50 stands for zero in the data rows.
Some points:
(78 59 43 40 86 59 52 48 58 33 50 36 68 51 68 45 46 21 46 48 22 54 40 39 64 56 59 60 60 52 40 45 73 67 56 54 44 44 43
 68 69 65 48 48 47 43 45 62 28 51 47 28 39 19 54 60 40 22)
(67 39 50 69 44 47 63 36 47 60 69 61 57 76 61 36 38 52 49 46 45 53 44 19 40 11 49 54 58 47 44 56 49 47 48 45 48 74 73
 71 26 31 20 47 42 59 43 42 63 27 51 46 58 36 53 74 66 33)
(50 40 57 45 59 63 57 53 36 24 71 34 33 45 42 63 40 57 36 26 52 45 67 59 26 64 83 46 50 37 45 75 58 53 56 49 62 35 48
 40 64 22 30 40 72 31 74 52 50 38 51 47 59 64 46 48 52 29)
(63 52 56 53 33 23 67 79 45 59 45 70 34 58 45 46 47 56 46 58 30 53 55 57 41 65 47 67 43 76 29 45 47 43 46 41 65 21 78
 51 56 39 57 45 66 55 27 55 34 34 47 48 60 30 35 66 34 49)
(58 40 58 25 33 51 59 52 48 24 29 72 63 71 60 47 45 71 30 38 70 24 36 50 65 48 60 54 13 43 86 49 40 39 32 41 64 47 34
 65 55 59 43 69 51 35 61 56 54 59 57 54 54 30 52 67 46 52)
(52 59 14 52 32 69 39 50 58 51 60 57 70 33 65 28 86 71 59 46 41 36 43 63 49 47 43 43 62 46 46 56 54 48 53 36 56 35 73
 48 38 53 47 30 60 30 47 64 60 71 44 56 70 37 43 38 41 24)
(52 46 75 44 46 50 44 55 21 52 71 45 46 67 57 36 66 67 60 54 33 52 58 37 36 54 33 60 37 51 46 32 53 72 72 18 55 61 12
 59 54 73 80 37 39 34 60 27 62 46 58 52 37 61 39 48 40 47)
(63 51 73 44 56 67 53 67 71 49 46 65 41 55 47 58 48 47 72 70 73 50 44 67 68 63 38 42 58 42 47 71 43 65 42 30 43 43 43
 55 8 44 36 42 57 38 57 23 43 36 33 49 18 35 36 29 58 52)
(66 43 47 16 52 18 32 50 42 45 63 27 69 44 27 37 56 56 63 55 67 77 47 53 63 42 43 49 44 35 29 53 41 76 39 60 65 64 55
 27 26 54 58 61 64 41 61 69 45 49 45 52 64 49 63 74 58 61)
(67 84 24 34 44 41 40 29 31 39 55 47 42 63 49 77 39 80 42 60 56 52 33 58 44 57 40 53 57 51 67 72 45 58 83 53 49 48 56
 65 49 59 39 41 45 51 27 55 39 28 47 39 49 81 57 43 42 76)
(43 60 63 57 56 46 52 55 62 38 70 67 56 45 62 42 58 53 38 50 83 45 41 46 48 62 59 33 43 74 25 32 50 61 30 53 30 75 30
 54 57 34 41 25 51 67 47 85 48 47 35 33 44 75 41 55 33 65)
(51 18 24 53 34 48 48 45 61 20 58 53 29 69 53 63 44 45 55 45 65 29 50 59 43 52 16 56 64 63 18 63 62 44 38 60 38 54 41
 37 65 74 57 54 50 59 57 35 41 65 76 35 52 46 62 48 76 54)
(65 43 57 41 31 65 40 36 43 55 34 79 39 43 36 60 56 28 30 53 28 45 57 63 80 53 51 39 58 43 56 41 75 69 44 37 51 73 62
 43 53 36 64 45 51 58 54 36 62 51 67 18 79 73 49 52 55 53)
(30 76 64 38 36 32 41 64 57 49 62 49 53 59 52 22 52 44 49 50 36 51 68 51 30 46 57 36 91 49 82 62 49 59 18 55 60 51 57
 49 77 49 38 48 39 44 47 28 38 69 43 44 26 66 62 58 58 56)
(31 57 55 56 46 37 45 70 37 46 51 55 60 35 44 57 31 40 57 47 50 55 61 72 86 35 47 68 42 47 33 33 47 46 33 46 41 34 58
 73 63 70 21 34 26 44 58 56 60 31 53 68 54 74 63 32 68 34)
(55 56 53 73 43 37 70 25 42 38 50 41 49 15 53 50 41 43 57 49 56 33 86 68 29 59 48 50 41 43 54 51 55 37 45 46 46 55 46
 70 29 75 64 68 49 60 48 43 60 55 0 38 54 46 61 64 38 54)
(33 61 69 49 34 65 55 65 50 42 36 41 35 24 69 61 37 47 48 46 56 66 35 35 35 48 46 56 54 49 65 64 47 67 47 77 41 86 61
 38 57 66 72 30 52 44 60 50 47 24 53 68 72 20 42 47 48 53)
(49 60 61 47 44 50 40 26 85 54 57 59 44 37 37 60 46 75 44 64 37 47 63 27 48 36 48 79 52 56 58 38 61 63 54 61 47 7 23
 25 50 38 36 51 31 60 76 58 64 52 43 44 56 35 47 53 52 65)
(49 52 22 54 46 52 58 46 49 50 45 29 64 82 52 60 58 33 54 43 48 64 48 37 62 65 44 66 56 52 59 34 39 49 25 58 11 27 58
 49 46 28 69 41 65 42 57 29 70 49 33 66 52 59 50 53 23 52)
(47 58 48 38 41 68 56 43 46 90 57 23 43 60 32 38 47 29 42 52 60 28 43 46 45 48 42 74 59 43 52 49 49 42 42 27 66 62 43
 59 65 64 41 63 80 69 55 77 59 43 45 44 42 42 42 16 57 62)
(55 42 65 42 54 63 66 61 56 49 54 33 46 32 60 28 54 26 38 35 38 42 61 35 70 49 15 46 31 76 57 66 25 45 83 60 53 49 55
 53 50 20 38 64 41 31 45 53 52 63 54 51 53 62 69 41 54 77)
(60 57 65 49 66 31 31 20 43 40 65 63 30 39 61 46 59 44 67 52 46 74 35 72 43 68 33 51 39 34 69 45 36 30 47 39 33 55 58
 49 78 21 60 57 48 71 49 63 59 60 55 63 44 30 41 43 73 43)
(41 74 51 54 49 50 54 42 38 45 65 45 46 58 43 32 46 34 57 61 43 23 42 58 68 65 60 52 54 34 42 49 70 38 47 92 74 60 31
 52 20 32 50 49 30 69 51 40 40 55 72 78 67 46 42 43 31 57)
(68 61 58 48 72 39 43 53 71 64 44 46 42 45 53 61 49 31 54 50 57 42 30 44 24 59 49 58 56 67 50 43 31 34 40 40 59 49 67
 34 35 70 48 80 26 32 60 45 59 47 70 41 66 81 46 50 20 16)
(37 9 42 75 68 61 46 64 48 52 62 35 46 45 57 39 30 71 55 63 60 56 30 38 63 71 56 60 62 36 75 39 65 39 44 34 67 42 56
 50 58 47 65 52 34 39 35 44 36 52 30 38 71 65 44 56 70 72)
(54 55 38 57 45 56 70 71 27 65 39 53 60 57 58 31 48 51 54 57 41 61 29 55 49 54 59 19 57 41 42 64 48 42 61 45 20 24 54
 33 55 66 42 65 35 72 77 62 63 51 51 34 52 43 52 58 38 60)
(50 61 46 66 47 61 34 53 45 65 66 39 66 47 52 66 52 40 44 56 55 50 49 46 56 44 50 33 0 63 63 60 46 72 40 68 62 31 50
 39 56 64 48 58 62 77 35 23 41 56 43 43 47 58 32 53 77 28)
(12 62 29 66 54 43 60 36 42 59 50 74 20 44 45 42 54 70 44 49 53 52 61 27 83 70 57 53 59 57 39 51 31 72 55 54 39 66 36
 50 49 53 37 84 64 31 48 49 49 52 51 47 43 42 56 50 55 25)
(40 57 83 61 56 27 57 44 57 47 46 57 73 68 31 59 63 52 42 36 46 53 38 46 62 50 45 43 52 56 53 49 82 14 69 64 43 64 46
 15 54 74 39 44 68 26 28 45 61 43 32 53 56 47 49 38 60 49)
(62 78 49 86 48 49 46 38 43 40 35 57 56 50 61 53 30 36 49 55 50 61 53 39 46 32 68 41 51 50 37 50 46 43 41 42 63 37 50
 50 35 47 87 49 61 11 56 72 48 65 75 48 33 54 42 32 77 77)
(28 52 79 44 67 43 45 47 56 61 23 33 44 61 44 46 22 69 47 42 51 40 51 55 50 31 41 43 55 54 50 72 64 66 55 29 27 38 50
 61 36 49 74 44 66 76 37 66 42 85 56 67 64 65 55 58 46 31)
(49 59 46 60 51 79 44 59 55 22 38 31 42 60 26 54 52 54 39 68 56 47 73 52 71 44 51 59 51 45 48 42 19 26 70 38 63 72 69
 25 59 53 61 28 38 67 46 65 53 58 43 53 25 47 52 78 45 38)
(54 48 37 53 40 51 46 66 87 85 49 54 38 52 53 60 55 50 43 23 31 80 40 59 46 57 60 50 31 13 25 67 42 32 48 57 54 56 33
 68 54 59 52 35 41 48 38 41 58 67 51 46 48 51 54 67 38 63)
(16 38 41 12 54 53 53 44 67 22 45 62 63 36 47 47 74 36 60 42 37 61 49 27 44 48 72 48 54 59 47 56 49 26 59 34 56 36 56
 70 34 65 63 56 57 83 55 43 42 28 54 56 51 66 39 48 68 64)
(37 41 46 55 54 59 54 28 38 77 32 50 59 38 42 51 66 23 60 62 84 58 55 63 36 53 46 44 62 64 63 51 49 41 54 39 53 32 17
 48 54 44 32 25 49 35 34 46 41 32 78 53 54 35 66 89 52 49)
(30 26 45 43 48 74 44 43 60 54 24 57 54 70 42 38 46 51 69 68 30 43 50 73 19 55 47 42 27 48 44 46 64 63 60 86 52 59 55
 55 54 37 53 63 41 28 48 76 61 29 30 56 28 65 53 46 55 41)
(55 30 54 64 37 57 33 81 40 46 59 50 66 48 37 78 55 48 37 34 41 57 62 50 25 65 56 56 72 53 76 30 42 65 54 57 34 58 42
 59 14 47 44 65 45 63 31 77 49 59 63 50 43 33 57 35 62 46)
(50 47 51 56 79 62 47 39 48 46 39 59 48 47 40 32 56 65 43 48 66 55 58 50 24 46 64 58 23 43 42 33 54 68 53 51 39 57 92
 43 54 62 35 43 52 57 47 14 40 61 71 55 44 40 70 25 33 80)
(51 54 14 50 65 33 48 90 47 57 59 77 62 42 36 63 43 35 44 59 55 34 39 50 36 20 46 41 54 49 47 52 49 48 70 42 51 53 37
 51 74 28 75 57 52 51 60 32 58 53 32 66 55 35 61 49 34 48)
(51 42 27 35 47 51 59 46 51 66 59 36 48 37 68 70 35 71 65 45 36 69 66 56 63 38 45 38 39 67 61 35 88 30 33 30 53 77 50
 34 44 38 34 64 53 51 62 53 26 50 63 69 27 52 48 50 29 51)
(80 8 55 67 48 23 39 47 45 51 37 49 23 42 67 46 72 43 57 51 59 39 57 38 66 24 67 46 63 39 61 52 46 54 59 81 57 40 47
 54 59 65 37 45 65 61 49 58 54 53 50 68 33 65 28 42 31 49)
(52 46 65 31 53 45 70 35 44 71 30 33 75 48 67 71 60 85 54 44 60 45 55 61 54 46 58 34 74 52 27 26 20 46 56 70 63 49 51
 58 67 28 62 53 34 56 49 28 41 56 45 36 58 39 46 25 68 42)
Along one direction, these points spread out more than along any other. Take the direction at right angles to it along which they spread out most. Go by this last direction. For each point below, how far along it does it lie, from 0 to 99? The average is 50, and the first point in the table lies past the average. One standard deviation of the points above along it is 16.
(47 58 48 38 41 68 56 43 46 90 57 23 43 60 32 38 47 29 42 52 60 28 43 46 45 48 42 74 59 43 52 49 49 42 42 27 66 62 43
 59 65 64 41 63 80 69 55 77 59 43 45 44 42 42 42 16 57 62) 51
(67 84 24 34 44 41 40 29 31 39 55 47 42 63 49 77 39 80 42 60 56 52 33 58 44 57 40 53 57 51 67 72 45 58 83 53 49 48 56
 65 49 59 39 41 45 51 27 55 39 28 47 39 49 81 57 43 42 76) 25
(62 78 49 86 48 49 46 38 43 40 35 57 56 50 61 53 30 36 49 55 50 61 53 39 46 32 68 41 51 50 37 50 46 43 41 42 63 37 50
 50 35 47 87 49 61 11 56 72 48 65 75 48 33 54 42 32 77 77) 31
(28 52 79 44 67 43 45 47 56 61 23 33 44 61 44 46 22 69 47 42 51 40 51 55 50 31 41 43 55 54 50 72 64 66 55 29 27 38 50
 61 36 49 74 44 66 76 37 66 42 85 56 67 64 65 55 58 46 31) 21
(55 30 54 64 37 57 33 81 40 46 59 50 66 48 37 78 55 48 37 34 41 57 62 50 25 65 56 56 72 53 76 30 42 65 54 57 34 58 42
 59 14 47 44 65 45 63 31 77 49 59 63 50 43 33 57 35 62 46) 54
(51 54 14 50 65 33 48 90 47 57 59 77 62 42 36 63 43 35 44 59 55 34 39 50 36 20 46 41 54 49 47 52 49 48 70 42 51 53 37
 51 74 28 75 57 52 51 60 32 58 53 32 66 55 35 61 49 34 48) 39
(52 59 14 52 32 69 39 50 58 51 60 57 70 33 65 28 86 71 59 46 41 36 43 63 49 47 43 43 62 46 46 56 54 48 53 36 56 35 73
 48 38 53 47 30 60 30 47 64 60 71 44 56 70 37 43 38 41 24) 49
(52 46 65 31 53 45 70 35 44 71 30 33 75 48 67 71 60 85 54 44 60 45 55 61 54 46 58 34 74 52 27 26 20 46 56 70 63 49 51
 58 67 28 62 53 34 56 49 28 41 56 45 36 58 39 46 25 68 42) 49
(41 74 51 54 49 50 54 42 38 45 65 45 46 58 43 32 46 34 57 61 43 23 42 58 68 65 60 52 54 34 42 49 70 38 47 92 74 60 31
 52 20 32 50 49 30 69 51 40 40 55 72 78 67 46 42 43 31 57) 75
(31 57 55 56 46 37 45 70 37 46 51 55 60 35 44 57 31 40 57 47 50 55 61 72 86 35 47 68 42 47 33 33 47 46 33 46 41 34 58
 73 63 70 21 34 26 44 58 56 60 31 53 68 54 74 63 32 68 34) 72
(65 43 57 41 31 65 40 36 43 55 34 79 39 43 36 60 56 28 30 53 28 45 57 63 80 53 51 39 58 43 56 41 75 69 44 37 51 73 62
 43 53 36 64 45 51 58 54 36 62 51 67 18 79 73 49 52 55 53) 47
(54 48 37 53 40 51 46 66 87 85 49 54 38 52 53 60 55 50 43 23 31 80 40 59 46 57 60 50 31 13 25 67 42 32 48 57 54 56 33
 68 54 59 52 35 41 48 38 41 58 67 51 46 48 51 54 67 38 63) 40
(63 52 56 53 33 23 67 79 45 59 45 70 34 58 45 46 47 56 46 58 30 53 55 57 41 65 47 67 43 76 29 45 47 43 46 41 65 21 78
 51 56 39 57 45 66 55 27 55 34 34 47 48 60 30 35 66 34 49) 44
